[[-33   7   9 -50]
 [ 10 -20   4  57]
 [ 62  11   6 -17]
 [ 42  -9   1 -44]
 [-37 -19  32  33]]
|
[[-20   4]
 [ 11   6]]

[[ 21 -25  61 -29  30]
 [ 39 -15  26 -17  53]
 [ 35  12 -52  22  33]
 [ 39  11 -56  22  40]
 [ 11  23 -74  25   9]]
|
[[-15  26]
 [ 12 -52]]

[[ 60   8 -17  55  47]
 [ 42   1  -3  55  66]
 [  6  45  18 -29 -38]
 [ 62  76  38  32  49]
 [-17  22   9 -43 -55]]
|
[[ 1 -3]
 [45 18]]

[[ -3 -64 -13 -10  13]
 [  4 -74   7  -3 -40]
 [  4 -51  -8  -1 -63]
 [-11  47   1   3 -27]]
|
[[-74   7]
 [-51  -8]]

[[-13 -24 -65 -44   4]
 [-11 -45 -12  -6 -54]
 [-54 -51 -12  31 -19]
 [ 54  42  20 -27   5]]
|
[[-45 -12]
 [-51 -12]]

[[ 58 -28 -12 -22  24]
 [ -2 -25 -42  28 -34]
 [ 54 -47 -52  10  14]
 [-13 -20 -33  31 -42]
 [ -4   4  41 -39 -17]]
|
[[-25 -42]
 [-47 -52]]
---
[[ 10  57 -54 -41  60]
 [ 10 -68 -21 -38   3]
 [  2  24  26 -28   4]]
|
[[-68 -21]
 [ 24  26]]

[[ 37  29   6 -32]
 [-57  72  -3   9]
 [-37   6  17  63]
 [ 14  42   8 -16]
 [-53   8 -47 -44]]
|
[[72 -3]
 [ 6 17]]

[[  4 -12 -15  58]
 [-33   2 -29  17]
 [ 12 -19   4  -3]
 [-10  -3   3 -36]
 [-29  18  49  66]]
|
[[  2 -29]
 [-19   4]]

[[-46 -39  -9]
 [-44  74 -59]
 [ -8  25 -18]]
|
[[ 74 -59]
 [ 25 -18]]

[[ 73  25   0]
 [-59 -29   3]
 [ 24 -76  -2]
 [-49  -7  -1]]
|
[[-29   3]
 [-76  -2]]

[[-1 -1 65]
 [ 0 65 64]
 [15 64 64]
 [ 0  0 65]]
|
[[65 64]
 [64 64]]
---
[[-11  40  36   9  36 -19  12]
 [ 38 -55 -33  -9 -45   4 -12]
 [ -5  -7  -2 -31 -47 -19  32]
 [ 20 -40 -27  18  -1  26 -47]
 [ 34   2  29 -24  12 -31 -26]
 [ -2  14  -4  28  36  16 -13]
 [ 14 -11 -21  33  28  25 -21]]
|
[[-11  36  36  12]
 [ 38 -33 -45 -12]
 [ -5  -2 -47  32]
 [ 20 -27  -1 -47]
 [ 34  29  12 -26]
 [ -2  -4  36 -13]
 [ 14 -21  28 -21]]

[[-30  57  29]
 [ 22 -56 -49]
 [-25   3 -67]
 [-25  34  -3]
 [-36  67  30]
 [-40  35 -47]
 [-25  33  -6]
 [ 28 -29  24]
 [-13  34  28]
 [ 21 -41 -25]
 [ 24 -18  32]]
|
[[-30  29]
 [ 22 -49]
 [-25 -67]
 [-25  -3]
 [-36  30]
 [-40 -47]
 [-25  -6]
 [ 28  24]
 [-13  28]
 [ 21 -25]
 [ 24  32]]

[[ 43   2  -1   3 -25  66  38 -17]
 [-18  11 -48  43   4 -44   4  50]
 [ 39 -23  12   0 -20  65   5 -43]
 [ -9 -49  11  28 -19  18 -53 -30]
 [-34  59 -15  53  21  11  13  23]
 [ -6   2  42  25 -23  25  58 -37]
 [ -6 -33  38  13 -41   0  53 -51]
 [  6 -14 -34  63 -31 -18  37   5]]
|
[[ 43  -1 -25  38]
 [-18 -48   4   4]
 [ 39  12 -20   5]
 [ -9  11 -19 -53]
 [-34 -15  21  13]
 [ -6  42 -23  58]
 [ -6  38 -41  53]
 [  6 -34 -31  37]]

[[ -6 -64 -62 -35 -10 -46]
 [-23 -35 -31 -52   3  46]
 [  8 -47 -44 -19 -24  35]
 [  1  25  33  18  15  53]]
|
[[ -6 -62 -10]
 [-23 -31   3]
 [  8 -44 -24]
 [  1  33  15]]

[[ 34  34]
 [-33 -39]
 [ 12 -35]
 [-42 -31]
 [ 41  41]
 [ 22  44]
 [ 49  56]
 [  4 -46]]
|
[[ 34]
 [-33]
 [ 12]
 [-42]
 [ 41]
 [ 22]
 [ 49]
 [  4]]

[[ -9  -7  38  46 -52  15 -57  15  14 -47]
 [ 14 -32  27  -3  33   6  34  11 -51  46]
 [ -2 -32  41  23 -10   6 -14  25 -34   5]
 [-65 -32 -32 -43 -10 -60   4  33 -23   1]
 [-11  18  -8  14 -32   0 -32  -7  37 -38]
 [ 49  39 -24  -9  47  33  49 -50  30  33]
 [-40 -69  38  -2  -8 -29  -6  56 -72  18]]
|
[[ -9  38 -52 -57  14]
 [ 14  27  33  34 -51]
 [ -2  41 -10 -14 -34]
 [-65 -32 -10   4 -23]
 [-11  -8 -32 -32  37]
 [ 49 -24  47  49  30]
 [-40  38  -8  -6 -72]]

[[  9 -34 -37 -11  25  39 -59 -19]
 [-16  19  52  33  24  27  18  51]
 [-14  22  33   9 -12 -23  49  34]
 [-24 -10  27  35  19  55 -45  42]
 [ 44  57  38 -34  52  38   6  45]
 [ 46  51  13 -42  32  34 -13  29]
 [  5 -34 -47  -9  26  45 -69 -36]]
|
[[  9 -37  25 -59]
 [-16  52  24  18]
 [-14  33 -12  49]
 [-24  27  19 -45]
 [ 44  38  52   6]
 [ 46  13  32 -13]
 [  5 -47  26 -69]]

[[ 50 -56  -4   5 -25 -24 -49 -65 -20 -12  17  -5  69  48  57]
 [-11 -63  43  23  48 -54 -66  -6  50  21   8 -25   6 -17   5]]
|
[[ 50  -4 -25 -49 -20  17  69  57]
 [-11  43  48 -66  50   8   6   5]]
---
[[-39 -66   3  36 -70]
 [-15  33  32   0   0]
 [-17  44 -28 -11   8]
 [ 31  25 -32  32  10]]
|
[[-39 -66]
 [-15  33]
 [-17  44]]

[[ 23   3   0]
 [ -7   3   8]
 [  6   0 -42]
 [  2  -1  70]]
|
[[23  3]
 [-7  3]
 [ 6  0]]

[[-50  54]
 [-11  47]
 [ 50  14]
 [ 63 -40]]
|
[[-50  54]
 [-11  47]
 [ 50  14]]

[[-49 -39 -21]
 [  9  -9  38]
 [  5  51 -56]]
|
[[-49 -39]
 [  9  -9]
 [  5  51]]

[[-63  27 -68]
 [-51 -73  51]
 [ 35 -69 -10]
 [ -8  56 -25]
 [ 69  46 -16]]
|
[[-63  27]
 [-51 -73]
 [ 35 -69]]

[[-52   5  27 -26]
 [ 16  40  -5   5]
 [-63  -4 -33 -39]
 [  3  30  42   5]]
|
[[-52   5]
 [ 16  40]
 [-63  -4]]
---
[[ 19  17]
 [ 50 -57]
 [ 32 -23]
 [-62  11]
 [ 35 -47]]
|
[[ 19  17]
 [ 50 -57]]

[[-77   2  15  31  41]
 [-64 -21  34 -77  11]
 [ 26   5  20 -29  40]
 [-18  28  25 -32 -18]
 [ 68  -4 -14 -32 -18]]
|
[[-77   2]
 [-64 -21]]

[[ 55 -75]
 [-61  32]
 [ 77  22]
 [  6 -64]]
|
[[ 55 -75]
 [-61  32]]

[[-10   3  -3]
 [-23  63   8]]
|
[[-10   3]
 [-23  63]]

[[  0  47  11]
 [ -1  29  23]
 [  0  57  -6]
 [  0 -31 -30]
 [  1 -26 -24]]
|
[[ 0 47]
 [-1 29]]

[[-20 -29  16]
 [-39  62  26]
 [-29  18   3]]
|
[[-20 -29]
 [-39  62]]
---
[[-24  57  -2  -2  -2  -1]
 [ 25 -28  24 -19 -20 -19]
 [ -7  31  35 -27 -26 -25]
 [-22  75   0   1   1  -3]
 [-25  60  -5   6   6   9]
 [  3  25  41 -37 -42 -35]
 [ 23   2  51 -50 -53 -40]
 [ 23 -37  13 -11 -11  -9]
 [-16  -6 -45  50  51  39]
 [-25  12 -41  41  38  35]]
|
[[ 25 -28  24 -19 -20 -19]
 [-22  75   0   1   1  -3]
 [  3  25  41 -37 -42 -35]
 [ 23 -37  13 -11 -11  -9]
 [-25  12 -41  41  38  35]]

[[ -3  -6  23   2  26 -30   7   9 -37  23   2   7 -39 -57 -19  39]
 [-27 -21  -9 -19 -42  28  40  26  19  38   7 -17 -12 -10  12  43]
 [  0 -32  -7 -13  -3  21 -12 -12  16 -35 -26 -25  59   4  22 -11]]
|
[[-27 -21  -9 -19 -42  28  40  26  19  38   7 -17 -12 -10  12  43]]

[[-30  34 -39  36  -7  39  26  26  27  10  38  30 -39]
 [ 34 -34  35 -25  20  -7 -12 -25 -30 -16 -28 -12  36]
 [-13 -10 -26  22  12  50  24  -3 -22 -23  17  32 -27]
 [-38  49 -41  32 -20  15  16  36  46  26  37  17 -41]
 [-35  31 -47  38  -7  45  28  25  22   6  38  34 -46]
 [ 12 -51  -1   0  27  41  12 -33 -64 -48 -11  22  -1]
 [ 20 -36  10   0  29  40  12 -23 -44 -33  -7  20  10]]
|
[[ 34 -34  35 -25  20  -7 -12 -25 -30 -16 -28 -12  36]
 [-38  49 -41  32 -20  15  16  36  46  26  37  17 -41]
 [ 12 -51  -1   0  27  41  12 -33 -64 -48 -11  22  -1]]

[[  0   0   0   0   0]
 [ 19  66  42  -9  28]
 [ 13  44  28  -6  18]
 [-12 -44 -29   6 -19]
 [  6  22  14  -3   9]
 [ -7 -22 -14   3  -9]]
|
[[ 19  66  42  -9  28]
 [-12 -44 -29   6 -19]
 [ -7 -22 -14   3  -9]]

[[ 19   0  37  56  -6  49  56  31  49]
 [-11   6 -29 -46  12 -40 -46 -23 -40]
 [-12   6 -30 -48  12 -42 -48 -24 -42]
 [-10   5 -25 -41  10 -36 -41 -20 -35]
 [-10   5 -25 -41  10 -36 -41 -20 -35]]
|
[[-11   6 -29 -46  12 -40 -46 -23 -40]
 [-10   5 -25 -41  10 -36 -41 -20 -35]]

[[-49 -52 -27  57  39 -36   6]
 [-28 -49  -1   9 -17   0  -1]
 [-55   4  -6 -13 -38  -2  -3]
 [-32 -48   9  -7 -37  -1  -9]
 [ 27 -15  36  -9 -41  22  35]]
|
[[-28 -49  -1   9 -17   0  -1]
 [-32 -48   9  -7 -37  -1  -9]]
